Named moves (each a turn or a mirror), then the moves between two rows, first move first; the first pair answered
Q503 (before |-> after):
[ -8  24  -7 -12  -5   5 -18  -9  -7 -21  18  14  21  43   8] |-> [-15  29 -24 -12 -18   1 -15  29 -29  -2 -21  11   7  -3   6]
[  2  10  11 -14  33 -23  -9   3  23  12  -4   1 -40 -12 -12] |-> [  3  10  15 -14  36 -22  -9  -5  27   8   4   1 -38  -4 -12]
[  0  -9  -2   8  25 -18   9 -16   9   2   8  -2 -12 -16  -2] |-> [ -1  -7  -3   9  24 -18   9 -12   6   3   3  -4 -13 -20  -3]
Q229 (before |-> after):
[  5   2 -18   7  13 -18   0 -13   5   1  12 -14  -1 -12  -5] |-> [ -3  20 -10  -1 -15   7  -1  -3 -15 -10   3   8  18   8   4]
[  6   6 -22 -14  37 -31  -5  11 -20   9 -21   8   3  -9  -2] |-> [ 17  10 -31 -15  21 -12 -18   4 -18   8  -8  -8  31  17   3]
[-27 -11  12  11  -3  10   4   8   9   4   3  17 -16 -14  -4] |-> [-11 -17  -1  15  -2  15  -8  -4  23   9  20 -13   2   1  -3]
Q381 (before |-> after):
[  1   0   2  -5  10   3 -10 -23  14 -32  11   8  20  31  19] |-> [  0   0   7  -4   0  16 -12 -16  19 -28  14   5  19  30  21]
[ -8 -13  18   1  14  -9  13   9  18  13  -8  16 -43 -31  -6] |-> [  9   7  -2  -9  31 -30  -2   0  19  16 -20   4 -35 -19 -12]
[ -6  -2   7   3 -18  20  -7  21   7  -7  15   6  11   7   5] |-> [-10 -13  -2   8   6 -11  10   3 -11 -22  10  22  11   1   2]
[-11 -37   6  23   1   7  -4 -23   3 -18  36  10  12  16   2] |-> [  8 -16 -15  13  19 -14 -19 -33   4 -16  22  -3  22  31  -5]
Now pairs of rows:
Each pair is two moves apart.
[  3 -14 -20  15 -17   0  -2  -5   4   6   6 -14   8  -8   2] |-> [ -7  -8   0  10 -20   8   3 -12  -1 -12  13  13  10  13   5]
Q229 then Q503
[  2 -16   7   4   9 -16  11 -15  -2  -9  17   1  -8  -3   2] |-> [  8  -6  15  -1 -12  10  -5   1  14   5  21 -12  -7   3   5]
Q381 then Q381
[  9  22  -7 -11 -31  21 -16  20   1  16 -10 -14   9   0   2] |-> [-10  14  20 -10   0  -7   6  15   4   6 -15  24 -33 -19  -6]
Q503 then Q229
[-10 -35   9   0  32  -1  33 -44  17 -21  51   6  14  22 -17] |-> [  6  11 -44 -17  11 -13   3  29 -12  35 -39 -31  -2 -44 -26]
Q381 then Q503
[-13 -14  14   1   0  -3  10 -11 -20 -17   6  13  11  19  -2] |-> [ -6   4   8  -8  18 -25   2  -6 -16  -7 -15  14  -7  10 -11]
Q381 then Q229
[ 16  18  -4  -7  23 -10 -17 -27   9  -6   6  -4  18  28  -5] |-> [ 13  11  -3  -5  38 -25 -11 -26  13  -1   1  -1  -2  10 -10]
Q229 then Q229
[  1   8   1 -15  13  -3   7  -9 -33 -27  -7  18  24  27 -11] |-> [ 21  22   2 -23   8  12 -24  11  13  10  -3 -27   5  20 -18]
Q229 then Q381
[-23  -4   5   6  19  -7   2   3   7  -6  14   0 -13   7   3] |-> [-19  -2  -1   6  13  -1  -2  -3   2 -11  18  -2   4  21   7]
Q229 then Q381
[ 10  12  -1  -6 -11  -8  -8  -5 -18   4  18   6   4   5  11] |-> [  9   6  -5  -3  -1 -20  -5  -1 -16  10  11   3  -9 -14   7]
Q503 then Q229
[ -2   5   1  -4 -15  14   5  12 -13   9 -14  31   6 -10   8] |-> [  3 -13   8   3  20 -10  11 -12  15   7   9  23 -13 -11  -1]
Q503 then Q229
[-17 -29   4  16  -3   4  15   7  -1   7   1  -1 -15 -33   0] |-> [ -7 -31 -18  18   4  -6  14 -18 -12  -7  11 -10  19  -8   3]
Q229 then Q381
[  6   5 -18  -1   1  -9   6 -12 -24 -17  -5  11   9   8  -2] |-> [ 18  17 -14  -9 -12  10 -16   4   3   5  -1 -17   3   9  -4]
Q229 then Q381
[ 10  40 -15  -7 -15   6 -21   6  -3  10  -5 -32   0  -6  -6] |-> [  4  37  13 -10   3   2 -13 -24  13 -15  22  -6  -5  26  -6]
Q229 then Q503
[ 13   9  20  -8  13   3 -18  11  39  18  10 -14 -23 -11  -8] |-> [  9  -4  20  -1 -13  31 -12  -1  24   0  34 -11  17  18   5]
Q381 then Q229
[-9 -8 17  2 -5  5 18 -1 -5 -9  4 25 -6  1 -4] |-> [ -4  -5  12   2 -15  15  11  -4  -4 -10  11  16  10  15  -1]
Q229 then Q229
[ 11   1   5   8 -34  37 -11  20  17   3  16 -33   4  37   8] |-> [ -5  11   1   3  23 -39  15  16 -12  -9 -35  17 -42  -4 -10]
Q229 then Q381
[  2  -1  -7   3 -15  19 -11   6  -2   9  -2 -27   0   4   0] |-> [ -7  -3  18   2  -3  15  -3 -12   5  -9  13  -1  -8  23  -2]
Q229 then Q503
[  2 -13   9   2 -10  13  -6  -8  13   7  26  -5   7   4   3] |-> [ -2   2   0  -6  15 -24   2 -14 -10  -4  -3  21  -1  -1  -4]
Q229 then Q381
[ -1   4 -11   2 -20  12  -5  25 -15  13 -15  -8   8 -12   3] |-> [  6   1 -17   5 -17  12 -10  19  -7  15  -8 -20  12  -9   3]
Q229 then Q229
[ 12  22  -2  -6  15  -7 -16 -18  -5 -13  -2  -1  16  41  -6] |-> [-14  -6  33   5  16  -2   4   7  11   1   2  15 -38 -12 -10]
Q381 then Q229
[ -2  -7 -11   5   0  -6  -8 -11  10  11  10 -25   3   0  -1] |-> [-17   8   7  -3 -19  10  -3  -5  -9  -5   1  11   8  15   5]
Q229 then Q503
[ -5   4  -9  14 -12  12 -22  -6   7   8  -2 -22  21  17  10] |-> [ -3  -8 -12  19   9  -8 -16 -10  18  15  -1 -31   2  -3   3]
Q229 then Q229
[ 10  22  -8 -10 -10   9 -14   5  -7   5 -22  -6   4  17   0] |-> [  9  10   7  -7  20  -8  -6 -19  14  -4  -2   0 -12  22  -5]
Q229 then Q503
